(in the rows, 128 means zero)
Families of rows that turns and mirrors carry onto each other, the same ones carrying the whole set onto itself: the rest of each named row's family, in list order
5 families of 6 rows
bil: [144 121 152 107 131 117  87 141 124]
Pur: [139 153 161 148 167  92 112 146 115]
Kef: [139 111 167 109 134 111  87 137 129]
zaf: [146 149 155 150 175  87 102 135 119]
fusum: [124 133 128 160 157  92 137 101 122]
vil: [128 133 133 158 171  91 140 109 126]
zef: [143 113 153 112 133 111  76 128 122]
Sabeg: [140 107 158 107 137 116  88 143 127]
Tus: [138 150 150 152 168  91  94 142 116]
lozok: [119  96 146 122 121 113 128 104 126]
tabed: [149 118 115 119 132 116 104 109 122]
tar: [136 146 132 158 164  92 137 111 117]
Nopa: [134 113 166 114 131 111  86 144 119]
bezi: [152 110 116 119 143 115  96 115 124]
Sala: [126  96 146 115 123 112 123 100 134]
fizus: [126  93 144 112 128 117 124 112 134]
Sefi: [116 130 185 144 157  90 133 129 129]
konop: [130 133 137 159 165  88 139 100 125]
div: [123 104 151 109 117 119 123 116 132]
mip: [106 129 182 144 150  94 131 133 127]
nuku: [143 108 121 121 132 112  94  98 123]
Dad: [113 130 175 153 159  87 137 114 123]
kasuv: [114 128 177 146 163  93 138 132 132]
ged: [114 135 173 146 153  95 146 127 124]
rusu: [151 118 113 130 140 110  92 113 113]
kopo: [134 141 139 162 170  85 124 104 117]
Kegip: [156 117 119 121 142 109  90 109 123]
nakuz: [122  98 157 112 121 113 109 107 130]
votev: [133 146 172 154 171  85 105 135 115]
bavo: [139 146 153 151 179  90 107 143 121]

Same family as Tus: fusum, lozok, Nopa, mip, rusu
Same family as Sala: Kef, zaf, Sefi, konop, Kegip
Same family as tar: bil, Pur, tabed, div, ged
Same family as fizus: vil, Sabeg, bezi, kasuv, bavo

Families of rows that turns and mirrors carry onto each other, the same ones carrying the whole set onto itself: the rest of each named row's family, in list order
6 families of 6 rows
Gem: [151 112 126 152 140 136 159 158 114 141 147 146 121 146 132  89 113 118
 117]
noda: [123 129 120 142 148 141 117 159 145 117 129  71 124 157 109 109 152 179
 129]
Nemu: [130 131 121 125 149 140 105 152 130 128 143  79 124 143 104 102 140 190
 144]
gufo: [141 122 111 140 127 144 128 171 142 115 133  89 134 163 119 111 156 192
 141]
rukil: [143 108 128 114 161 142 158 138 104 131 121  84 104 144 142  98  95 119
 113]
Zel: [135 130 120 118 114 149 112 162 126 125 140  91 129 153 117  97 150 195
 144]
safo: [131 126 136 126 103 141 141 170 136 135 125 106 127 167 137 100 154 185
 152]
gusid: [117 135 137 147 154 124 134 161 153 145 143  93 127 140 112  87 142 162
 152]
Totus: [153 109 132 106 138 131 150 140 114 134 115 113 101 144 126 117  96 119
  91]
febup: [136 129 124 122 124 171 135 166 134 139 130 103 127 168 140  80 134 197
 145]
fif: [156 114 122 121 129 143 167 153 116 115 116 144 125 149 135 125 106 122
 113]
Guvos: [157 114 117 132 120 163 131 175 133 127 143  89 110 148 129 111 137 203
 141]
zug: [142 115 130 121 155 137 153 141 115 115 108 127 114 147 128 132 100 118
 102]
Bidol: [134 131 127 121 143 144 108 154 150 124 122  78 121 136 113 125 134 192
 134]
mufoz: [134 143 135 150 121 157 122 178 149 145 152  88 108 145 125  85 146 166
 126]
sir: [130 144 127 134 131 138 106 164 137 143 149  96 133 153 114  87 150 178
 144]
Velon: [124 107 129 119 140 141 129 148 136 118 113  67 121 146 110 113 126 188
 148]
Nelat: [131 142 134 142 156 162 132 162 141 152 147  95 122 152 117  72 129 174
 152]
Ligo: [161 117 132 120 141 127 163 149 117 141 137 130 103 134 121 105 103 110
 107]
Nuf: [138 113 136 106 158 144 130 139 110 143 108 107 114 148 147 133 101 117
 111]
Vizaz: [123 124 127 120 156 172 127 147 130 129 126  73 112 151 118  89 122 193
 140]
doma: [158 108 125 124 154 138 131 138 112 132 122 105 110 134 125 130 109 110
  94]
Guvo: [158 105 123 109 130 144 164 152 101 136 117 109 116 166 166 102 104 135
 117]
pazon: [166 110 127 110 132 125 159 153 111 141 124 140 107 155 141 117 106 129
 102]
vini: [149 129 136 135 140 140 159 152 123 128 120 134 120 145 122 117 104  99
 112]
gume: [146 122 133 119 133 150 150 154 122 148 136 115 124 122 133 103 105  92
 126]
fafa: [140  98 131 139 153 147 140 134 108 125 121  99 108 140 109 107  91 116
 103]
Rif: [132 153 135 140 137 141 116 167 159 139 145  95 123 127 111 101 148 170
 139]
tulip: [157 105 120 103 140 146 160 157 105 134 133 140 122 138 159 125 116 133
 130]
muza: [135 139 124 153 129 144 129 173 147 126 145  85 127 156 107  98 160 168
 143]
pege: [166 121 122 135 134 136 147 156 119 141 143 133 120 132 134 110 122 100
 104]
mem: [132 123 121 140 164 146 108 161 148 139 137  74 111 147 126 108 124 190
 120]
rike: [149 139 129 124 112 149 124 172 144 129 133 107 124 146 129 117 153 195
 145]
det: [149  95 127 125 123 148 147 148  95 123 111 132 111 171 148 117 111 146
 100]
ril: [157 122 132 131 150 136 170 157 108 151 142 114 113 151 149  86 108 110
 129]
Datep: [169 103 117 114 127 142 145 151 102 125 123 132 114 146 149 133 123 129
  98]

Same family as vini: noda, gufo, fif, zug, muza
Same family as det: Gem, safo, gusid, Velon, fafa
Same family as pege: Bidol, doma, Rif, rike, Datep

Families of rows that turns and mirrors carry onto each other, the same ones carrying the whole set onto itself: the rest of each named row's family, in list order
8 families of 5 rows
Biber: [133 135 133 158 161 142 159 154 126 138 144 108 145 131 125 141  93 156
 108 131]
Visu: [102 110 116 106 105 137 123 123 169 125  98  93 131 131 135 123 122 115
  99 112]
duf: [138 142 121 105 146 150 139 146 126 143 113 121 146 136 132  99 107 144
 104 129]
lufu: [113 112 115  96  95 122 125 132 144 111 140 101 120 131 135 124 130 116
 112 123]
Kas: [113 122 139 170 128 147 154  77 111 109 106  90 169 126 130 130 104 131
 127 135]
nas: [ 98 102 139 115 162 133 115 112 135  83 127  99 148 133 139 116 119 114
 134 133]
keveg: [ 98 104 125 146 139 142 106 129 127  90 134  87 153 134 121 128  99  99
 137 160]
libuv: [143 131 133 159 128 126 146 137 114 134 127  94 128 138 110 160  89 127
  82 132]
rok: [109 121 137 120  86 122 110 120 141 127 102 108 117 136 133 127 119 112
 104 122]
Zemi: [140 148 125 157 132 128 143 115 119 144 136 107 132 140  91 154 100 144
 107 125]
niru: [ 94  99 130 151 143 151 111 109 126  82 127 101 162 130 141 105 110 118
 133 141]
zov: [115 125 135 181 146 143 144  86 130 110 122  93 169 123 112 119  92 129
 136 137]
fenam: [100 125 120 110  91 127 114 117 171 110 117 103 135 121 134 123 123 109
 111 133]
pom: [104  90 125 132 140 137 115 127 129  87 119  65 134 128 131 136  94 115
 130 156]
dugip: [134 145 100 162 143 143 150 149 113 137 137 101 126 129 111 150  98 140
 120 126]
Lada: [137 135 149 153 149 132 163 134 133 130 140 102 156 143 113 155  82 152
 103 131]
noti: [101 116 150 178 136 132 140  92 130 101 123  88 171 152 114 132 103 123
 105 114]
Bet: [115  96 133 125 146 136 103 121 115  97 121 104 142 134 133 137  99 109
 113 169]
bir: [101 101 114 149 132 132 110 110 146  84 125  69 139 117 119 118 103 115
 136 147]
fava: [134 138 109 112 143 143 153 155 149 151 125 110 134 119 128 103 113 140
 112 130]
Debep: [102 115 133 147 164 146 121 119 137  85 111  93 132 136 143 116  96 114
 140 157]
logu: [ 93 126 106 126 118 119  97 122 171 115 108  99 117 128 132 132 112 133
 111 121]
teb: [108 129 135 181 136 142 158  92 122 118 122  98 183 127 129 126  99 109
 109 129]
Feki: [109 125 125 100 116 113 109 129 149 115 134 107 119 126 127 123 120 132
 125  97]
mipa: [134 146 124 164 145 136 161 117 143 156 134 110 144 127  97 137  98 141
 115 122]
dulab: [141 148 126 117 120 140 156 135 126 124 125 112 153 114 144 113 108 157
 117  93]
Govud: [107 109 112 115 107 127 106 136 156  98 142 102 111 124 131 127 120 125
 117 134]
livod: [105 118 135 189 138 136 147  91 142 116 133 102 155 138 113 148 102 122
 104 113]
kulid: [135 136 135 116 119 145 134 146 113 137 101 117 157 121 154 116 100 154
 103 139]
pib: [103 115 143 169 124 153 141 101 114 121  91 102 176 138 129 139 116 114
 104 128]
Kamom: [129 139 140 112 112 146 168 150 133 144 122 118 148 130 143 118 115 149
 120 118]
mili: [ 95  93 121 127 134 135 103 118 119  84 133  90 164 137 132 114 118 124
 124 142]
Nale: [123 142 128 123 106 145 159 140 149 136 117 118 135 120 155 105 127 148
 106 112]
ludez: [127 151 124 160 133 122 148 143 134 152 139  97 147 128 106 154  95 143
  97 127]
bepu: [104 113 103 111 110 136 126 130 168 115 111  86 133 111 138 101 128 121
 115 127]
kidan: [128 149 103 125 131 141 141 128 129 133 111 116 141 118 158  88 108 143
 101 114]
bedeg: [111 130 118 176 132 154 164  83 144 112 110 108 158 123 130 155 108 118
 121 128]
zut: [127 153 132 112 126 137 144 157 135 137 118 109 144 123 150  92 110 140
 110 140]
gupez: [143 136 131 155 151 141 166 143 117 109 141  86 146 131 110 155  98 141
 114 109]
radis: [100 114 141 162 148 145 153  95 141  95 118  90 166 135 115 155 124 116
 118 109]

Same family as niru: Biber, Govud, livod, Nale
Same family as duf: Visu, Kas, Zemi, pom
Same family as zov: bir, fava, mipa, bepu
Same family as ludez: keveg, fenam, teb, zut

